In the rows, 128 means zero.
One turn moves each row of this set onto another row. After a few examples, where does it send each row asked below?
z177: [120 144 131 171 165 161 114 143 122 125 133 151 128 129 136 147 156 127
 152 135 124 121 117 133 136  70 143]
z78: [131 137 145 176 130 167 114 129 110 117 109 100 104 156 146 146 114  93
 137 118 131 148 105 134 132 102 133]
z168: [136 141 139 196 123 151 136 155 101 107 120 153 159 153 140 143 146 133
 134 147 139 138 132 142 133 104 142]
z501: [136 153 140 181 125 160 130 157 111  95 125 150 146 160 136 155 147 135
 141 148 147 136 141 142 113 101 131]
z320: [129 113 141 178 154 146 125 148 105 140 115 130 132 165 167 149 129 119
 176 120 132 121 122 153 123  90 161]
z992: [135 146 150 183 124 148 141 153 113 100 124 146 144 175 134 160 145 136
 133 145 149 143 133 145 132  94 144]
z801: [127 114 145 161 122 139 135 152 128 110 117  94 128 165 134 136 141 106
 185 128 161 109 118 136 118 102 151]
z504: [125 124 137 155 140 143 129 141 130 114 124 115 134 135 141 124 163 105
 147 144 144 103 144  96 124  74 129]
z361: [156 120 114 176 134 165 127 133  89 120 142 106  89 144 139 145 124 134
 152 160 144 122 148 129 133  95 131]
z318: [162 135 140 179 128 147 120 135 114 119 137 118 134 161 160 101 161 100
 148 156 144  99 112 143 147 121 137]
z123: [137 140 143 172 144 165 100 126 131 120 117 106 116 163 141 147 108  99
 133 122 128 138  98 127 127 100 139]
z32: [133 122 140 163 147 150 130 138 137 115 120 113 128 139 138 142 164 116
 155 163 152 114 151 105 119  75 122]
z365: [127 121 131 179 149 143 129 145 107 138 126 121 132 169 158 137 127 119
 163 107 123 113 106 149 128  88 168]
z248: [118 141 129 178 152 153 115 141 107 134 130 148 119 128 145 137 154 117
 169 142 118 118 128 130 142  65 140]
z112: [148 125 102 181 143 166 132 139  95 124 150 112 102 158 133 147 124 126
 152 166 141 121 143 133 122  88 123]
z205: [169 132 160 162 127 140 117 139 117 121 140 118 140 159 157 113 160 108
 154 153 145 109 111 128 138 124 136]
z28: [163 133 142 162 119 134 115 128 115 118 141 123 132 170 156 111 147  98
 162 151 134 103 109 135 157 115 143]
z638: [140 148 154 190 121 159 134 147 117 106 119 146 149 158 135 162 147 137
 140 157 137 142 134 140 134  96 153]
z888: [147 144 152 180 121 143 126 152 109 103 121 147 152 156 135 159 139 145
 135 147 141 139 135 141 123 105 141]
z702: [136 139 130 175 130 158 102 132 128 117 111 106 119 156 139 144 117  96
 128 115 123 135 101 131 128 105 121]
z288: [137 145 141 163 129 162 112 128 139 113 113 105 111 166 145 144 114 100
 135 120 126 134 100 120 140  96 131]
z776: [153 130 110 178 137 160 123 133  99 125 146 104 103 144 137 143 120 127
 144 173 157 118 140 117 124  87 129]
z665: [133 136 137 175 125 162 119 133 135 126 122 106 113 162 151 148 117 103
 128 111 120 135  98 139 140  99 123]
z464: [135 118 142 156 146 146 132 133 136 115 125 109 127 141 131 131 160 106
 152 150 143 103 147 100 124  74 123]
z788: [124 107 138 152 127 136 129 154 126 110 121  99 128 159 139 148 138 102
 179 122 163 114 118 128 115 104 146]
z567: [166 134 139 180 119 147 126 135 127 121 143 107 140 157 160 117 149  98
 156 158 150  99 107 138 151 116 148]
z255: [153 114 100 173 136 163 120 144 100 128 148 111 102 138 131 144 127 125
 146 152 133 122 139 111 132 100 116]
z42: [154 118 102 175 133 157 120 135  97 114 140 108 107 157 153 144 123 129
 160 171 139 120 148 118 124  96 121]
z175: [126 122 127 182 158 147 127 151 106 136 114 124 129 169 164 146 126 127
 165 118 124 119 116 152 125  87 165]
z679: [124 144 127 177 162 148 116 139 115 126 133 152 123 132 137 144 159 124
 163 145 120 116 122 129 142  69 141]
z606: [155 136 137 174 135 136 120 139 123 123 152 114 138 169 148 101 156 110
 156 154 145 102 104 133 138 126 137]
z150: [133 145 140 161 129 170 114 128 123 117 116 121 113 167 142 142 120  90
 124 104 125 132 113 136 134  97 131]
z221: [133 151 150 182 125 145 131 152 112 115 131 148 144 158 135 150 143 148
 128 149 144 140 127 143 123  94 130]
z934: [145 121 103 182 132 167 142 137 102 126 144 103  97 155 135 142 135 134
 149 161 132 122 148 121 133  96 124]
z134: [168 143 135 173 130 146 118 134 126 121 146 118 143 163 157 105 149 107
 163 164 136  97 107 131 141 112 135]
z151: [131 110 139 171 119 128 137 147 122 120 120  89 123 164 139 133 138 104
 187 139 154 109 125 130 122  99 148]

z248 moves to z504
z665 moves to z221
Where do these go?
z501 moves to z42
z78 moves to z168
z32 moves to z151
z361 moves to z318
z112 moves to z134
z123 moves to z638
z464 moves to z801

One turn moves each row of this set onto another row. After a few examples, where does it send each row asked below?
z810: [122 123 118 126 108 163 121 127 160 103 136 159]
z216: [119 134 146 148 148 143 117 126 131 114 132 145]
z58: [108 128 145 141 135 119 120 137 148 117 124 146]
z202: [120 149 125 133 142 135 145 138 147 124 140 135]
z733: [113 126 124 136 145 111 132 138 146 113 116 148]
z66: [ 97 159  94 142 146 165 120 132 177 111 123 151]
z62: [ 93 109 127 136 151 142  98 125 165 110 132 166]
z101: [129 132 131 122 128 175 113 132 171 125 118 154]
z301: [102 126  93 137 134 143  89 139 155 114 109 153]
z575: [ 95 107 119 130 149 153 127 131 156 109 153 126]
z591: [105 141 116 137 144 142 143 151 190 131 122 157]
z915: [ 96 134 121 176 139 173 110 145 159 116 108 153]
z912: [ 92  95 107 156 148 164 117 141 168 115 106 155]
z697: [ 82 103 128 126 125 154 129 154 159 114 133 139]
z385: [103 122  95 153 159 186 135 132 167 110 120 153]
z189: [ 88 127 102 159 154 176 120 137 182 124 121 149]
z774: [ 95 111 130 139 153 132 140 139 158 127 137 127]
z563: [ 93 109  98 168 130 151 117 151 168 118 110 157]
z712: [117 128  92 148 151 159 120 135 158 103  95 170]
z2: [119 119 102 135 156 174 125 140 145 134 146 141]
z855: [128 125 137 157 154 165 121 143 132 116 117 138]
z378: [109 122 133 127 148 123 110 145 170 115 106 145]
z999: [106 134  93 153 155 166 102 125 158 107 113 164]
z14: [111 124 134 140 112 172 127 127 173 105 136 159]
z919: [110 133 114 111 125 136 122 155 153 111 107 156]
z866: [118 154 116 144 140 143 154 141 163  97 129 146]
z356: [102 131 137 132 148 144 134 132 156 129 150 127]
z542: [107 123 144 155 165 151 129 124 138 113 128 141]
z716: [115 158 119 126 143 170 135 137 146  95 121 159]
z459: [112 128  71 143 137 154 121 146 161 123 118 151]
z596: [ 90 117  90 153 127 165 122 151 158 125 134 132]
z357: [101 113  81 136 140 150 135 145 176 114 112 155]
z703: [124 130 118 169 132 149 131 146 138 108 119 173]
z103: [ 98 124 145 143 148 187 123 142 146 114 122 145]
z748: [126 118 130 130 113 169 120 145 168 131 117 149]
z451: [123 149 119 138 162 141 147 130 144 115 128 141]

z451 moves to z733
z459 moves to z563
Where do these go?
z357 moves to z912
z575 moves to z855
z703 moves to z591
z748 moves to z14
z301 moves to z596
z58 moves to z356
z103 moves to z716

One turn moves each row of this set onto another row. After a few examples, where does it send each row asked below?
z929: [154 141 121 120 135 151 105 140 121 160 113 122 119 126 144 119 137 117
 123 133 117 126 124]
z962: [160 142 128 110 121 143 135 127 139 138 129 123 134 127 139 116 155 137
 126 118 113 147 124]
z467: [108 125 102 146 131 122 134 123 113 143 112 128 113 117 143 109 106 118
 118 112 128 115 100]
z863: [105 125 105 126 145 140 106 126 125 101 122 117 139 134 126 132 110 161
 126 110  98 126 138]
z36: [115 128 121 131 161 133 105 141 127 105 145 137 122 133 124 158 108 144
 129 126 112 131 124]
z726: [148 135 147 125 121 140 131 136 104 155 128 115 121 121 136 131 138 139
 145 132 121 146 110]
z436: [122 136 116 127 164 137 100 137 129 114 147 137 129 135 119 148  95 147
 128 134 118 126 122]
z747: [ 99 143 117 120 117 156 125 118 147 137 125 123 145 110 116 134 141 118
 127 147 131 135 122]
z135: [114 130  87 130 124 140 118 131 125 136 113 148 140 122 139 111 121 112
 168 134 129 129 131]
z901: [128 139 123 134 162 148 108 136 127 111 123 137 138 121 131 125  98 124
  99 138 122 131 145]
z403: [117 137 116 127 164 134 110 140 131 106 146 123 124 128 119 152 103 143
 133 139 121 139 124]
z3: [132 128 130 124 110 121 112 131 117 122 134 113 141 137 112 117 148 136
 128 118 123 141  86]
z302: [124 136 132 108  81 137 123 114 123 136 130 132 125 119 133 136  99 132
 144 124 122 133 135]
z785: [166 136 116 115 121 144 122 118 130 144 130 126 119 126 135 111 151 148
 122 113 113 143 121]
z561: [105 127  95 162 138 136 139 139 129 106 135 126 132 142 125 125  99 121
 126 118 100 124 132]
z432: [110 128 104 164 102 122 118 104 123 117 101 128 124 125 116 123 139 145
 131 115 119 132 123]
z821: [134 129 110 124 116 130  89 131 131 121 124 111 122 136 122 113 151 122
 106 119 114 133 102]
z713: [119 120 102 147 119 137 122 128 110 133 121 150 110 108 145 122 126 110
 157 136 132 150 137]
z853: [106 134 116 126 106 156 101 100 129 154 135 145 136 117 114 132 128 148
 123 127 123 124 117]
z608: [110 134 108 163 127 132 143 132 124 115 147 127 134 140 122 124  83 135
 133 128 111 139 128]
z39: [133 129 118 114 120 144 111 135 118 148 115 107 128 138 141 127 150 146
 149 111  98 125 115]
z710: [158 130 123 137 162 144 131 137 125 103 129 130 130 138 136 132 111 148
 139 115 117 134 147]
z965: [121 128 139 140 149 134 135 126 101 106 138 126 138 116 115 134 101 158
 129 130 127 148 122]
z322: [164 133 120 116 132 142 135 125 126 137 125 131 129 126 133 115 163 138
 126 111 114 135 116]
z524: [146 135 144 129 111 128 102 135 123 130 137 128 129 130 124 115 138 116
 102 132 127 146 101]
z805: [138 120 105 126 113 140 121 110 102 132 113 141  96 105 125 136 120 113
 126 126 129 115 128]
z986: [ 95 133 122 133 119 122 143 137 131 132 114 124 139 128 152 116 109 115
 128 109 118 120 106]
z795: [118 144 123 156  99 131 103 116 146 127 105 143 142 132 136 119 123 121
 110 127 119 129 142]
z471: [124 143 129 161 114 123 140 118 124 121 105 141 152 121 115 119 130 121
 132 136 141 131 113]
z718: [110 122 114 136 101 134 118 128 116 137 128 159 135 126 147 122 116 130
 170 120 119 142 134]
z580: [ 99 133 121 141 107 122 129 122 127 144 125 118 112 119 153 113  93 130
 120 116 122 140 115]
z950: [155 134 118 134 156 145 124 135 133 104 130 122 129 138 136 130 107 149
 138 118 115 140 153]
z987: [158 129 115 136 158 142 124 130 124 109 129 125 128 138 130 128 105 158
 139 112 116 135 147]
z350: [121 133 105 103 112 140 138 129 126 118 106 126 142 121 125 133 127 106
 151 125 123 105 123]
z22: [117 129 104 170 137 137 132 132 120 120 141 142 124 137 125 121  85 122
 114 126 109 128 131]
z604: [102 121 124 137 122 153 127 115 116 133 126 148 124 106 117 147 156 123
 121 126 123 124 113]

z604 moves to z853
z710 moves to z987
Where do these go?
z524 moves to z3
z726 moves to z39
z467 moves to z580
z795 moves to z471
z36 moves to z436
z350 moves to z805
z713 moves to z718
z22 moves to z608
z962 moves to z322
z863 moves to z901

One turn moves each row of this set onto another row. After a few examples, where does it send each row asked below?
z498: [142 104 159 109 142 100 121 142 131 162 115 150]
z804: [118 110 113 116 134 122 139 144  98 141 137 132]
z435: [154 129 128 116 141 115 110 135 144 136 125 125]
z668: [121 110 100 125 141 125 139 133 102 140 136 138]
z722: [145  78 150 134 155 118 110 134 119 121 116 131]
z219: [135 117 130 135 151 144 136 119 120 147 156 151]
z540: [141 128 119 132 145  99 115 133 116 174 125 127]
z704: [142 121 170 142 159 121 137 139 131 146 140 146]
z85: [153 104 133 158 165 101 118 131 101 157 142 139]
z146: [131  99 139 111 145 109 123 153 113 115 119 118]
z800: [110 121 142 138 151 111 129 114 119 165 146 149]
z549: [123 122 124 105 156  92 144 146 119 138 148 139]
z515: [141 110 167 145 163 116 143 144 107 129 129 142]
z739: [129  97 151 108 138 104 133 151 118 138 111 157]
z185: [115 111 114 115 130 121 137 128 113 138 148 128]
z327: [141 112 116 144 160 132 130 124 122 129 154 159]
z865: [126 130 124 101 156 101 139 138 123 144 149 145]
z539: [146 126 124 116 140 107 109 139 148 148 122 126]
z181: [137 110 164 136 159 123 141 143 105 120 134 150]
z699: [135  99 132 103 137 110 120 147 118 109 132 133]
z113: [128 105 123 139 157 134 144 133 117 144 156 158]
z848: [103 120 142 135 151 114 126 123 109 158 149 152]
z892: [135 106 143 134 150 128 114 131 157 134 124 154]
z210: [124  98 148 106 132 107 141 144 127 137 117 155]
z526: [143 120 131 109 163  82 127 138 100 145 137 128]
z95: [139  77 146 138 150 118 111 120 121 123 115 134]
z212: [146 101 157 115 141  89 122 136 127 158 109 141]
z410: [131  99 140 139 144 125 112 118 153 132 125 151]
z643: [161 101 128 150 166 115 112 119 105 139 149 137]
z49: [151 126 170 140 163 117 126 133 128 148 136 147]
z511: [115 110 146 138 162 103 121 120  88 156 135 139]
z163: [136 100 122 107 142 116 127 146 113 119 115 119]
z806: [128 101 147 130 161 132 122 129 151 142 132 161]
z250: [129 107 121 149 160 137 133 127 126 136 148 161]
z632: [139 124 115 136 149  90 116 118 112 157 119 122]
z372: [153 122 132 109 159 105 112 127 144 146 113 134]
z746: [152 112 133 160 157 107 115 126  91 137 135 142]
z970: [139 119 132 108 167  81 131 138 113 154 140 125]
z749: [138 127 138 114 153 111 116 138 154 149 118 128]
z55: [146 111 110 135 131 103 116 119 114 165 131 126]
z334: [146 109 124 110 144 121 123 141 116 111 117 121]
z377: [145  81 150 146 142 107 120 137 113 116 124 147]
z376: [125 106 100 126 129 119 137 126 107 140 129 139]
z200: [155  94 136 158 164 114 111 124 104 146 143 136]
z918: [146 100 147 132 154 129 128 117 151 149 126 154]
z121: [141  79 156 141 161 106 108 138 111 127 123 140]
z868: [113 102 144 142 154 101 130 120  87 145 136 138]
z415: [146 118 112 139 143 102 111 126 112 168 138 124]

z704 moves to z511
z865 moves to z212
z632 moves to z699
Where do these go?
z327 moves to z55
z668 moves to z539
z85 moves to z804

One turn moves each row of this set onto another row. After a few examples, where does it send each row asked below?
z754: [100 145 155 133 108 113  99 120 142 106 126 127 148 129 141 124  97 172]
z775: [ 71 121 117 113 142 111 106 126 129 121 131 153 161 132 105 157 101 163]
z926: [ 98 115 148 128 104 121 105 130 140 106 132 107 116 102 132 132 124 166]
z818: [110 141 143 119 122 133 129 142 111 109 143 155 148 134 111  99 121 160]
z69: [ 73 111 123 112 152 115 115 135 131 109 123 148 152 125 102 161 103 155]
z761: [ 95 123 146 145  95 135 115 138 132 109 138 118 137 112 138 125 124 173]
z717: [115 138 135 126 121 125 113 127 132  85 128 146 146  91 136 103 106 171]
z317: [ 75 113 100 119 144 111 105 152 132 112 135 135 140 102 121 137 120 143]
z817: [ 74 123 133 134 152 121 102 141 121 114 134 121 150 113 126 166 129 152]
z811: [111 158 136 134 109 111 113 115 118 116 141 133 123 122 122 126 111 183]
z434: [107 132 149 115 123 144 131 128 114 101 137 152 154 140  96 118 131 164]
z878: [ 84 120 129 108 150 110  95 144 123  99 145 132 164  88 115 142 117 147]
z82: [ 71 124 121 115 127 104  90 128 124 109 142 129 169 125 134 136 123 135]
z796: [112 112 147 109 125 121 106 111 138  89 124 116 116  93 114 135 123 172]
z299: [118 120 132 117 120 124 123 112 120 105 130 133 106  94 121 126 129 176]
z117: [ 72 108 112 116 152 117 111 134 129 108 128 137 142 115 101 161 121 153]
z164: [ 99 113 162 121 120 127 111 113 145  77 116 114 136 119 116 145 112 167]
z536: [ 96 141 157 134 103 125 119 123 136  84 132 128 164 132 122 125 100 166]
z16: [110 125 152 117 130 142 140 137 112  99 131 149 135 135  98 118 129 158]
z114: [ 97 122 153 125 100 125 126 107 123 104 133 119 124 137 110 148 122 171]
z707: [103 103 152 119 113 137 125 121 139  72 120 130 146 105 122 125 117 162]
z104: [108 141 133 126 118 142 119 141 112 108 144 147 150 128 115 102 139 160]
z139: [107 123 139 124 127 149 133 135 114  98 133 139 139 130 101 121 148 159]
z925: [ 74 124  97 119 132 108  95 143 128 122 141 142 152 109 124 134 119 151]
z125: [103 133 163 118 120 113 110 104 135 102 125 122 127 131 110 149 103 179]
z995: [ 76 106 139 113 149 125 101 123 126 114 124 150 173 115 128 153 113 161]
z670: [ 89 114 140 110 165 110 109 135 115 122 130 147 137 102 118 160 106 162]
z870: [ 82 133 120 114 143  90 101 140 114 119 145 127 131 109 125 141 117 136]
z495: [ 76 131 106 116 144 104 104 130 128 119 126 157 158 133 121 142 100 156]
z231: [ 72 126 107 115 131 104 101 145 131 124 138 151 157 121 125 131  99 152]
z458: [106 124 138 125 114 121  94 126 144  90 126 122 138  92 144 110 118 166]
z160: [ 70 103 112 116 139 118 107 149 130 111 139 132 142 103 105 154 120 150]
z337: [109 133 134 126 124 140 131 150 114 106 140 143 132 123 116 102 139 153]
z303: [120 138 143 107 128 113 124  99 124  80 124 144 131 117 107 125 102 170]
z304: [108 120 143 119 120 147 130 147 114 103 144 143 140 115 104 109 140 159]
z656: [ 85 116 128  90 139  98  97 121 119 118 137 156 157 114 129 130 102 144]
z196: [110 144 139 122 112 107  93 117 135 116 135 131 125 104 138 115 106 178]
z974: [110 144 142 125 127 136 131 131 113 104 132 153 146 147 109 112 129 160]
z732: [111 142 154 115 126 113 102 100 140  90 117 139 148 120 122 129  94 179]
z916: [ 76 116 129 117 142 107 106 118 116 132 125 145 143 140 137 152 113 149]

z974 moves to z139
z796 moves to z196
z536 moves to z707
Where do these go?
z317 moves to z495
z916 moves to z817

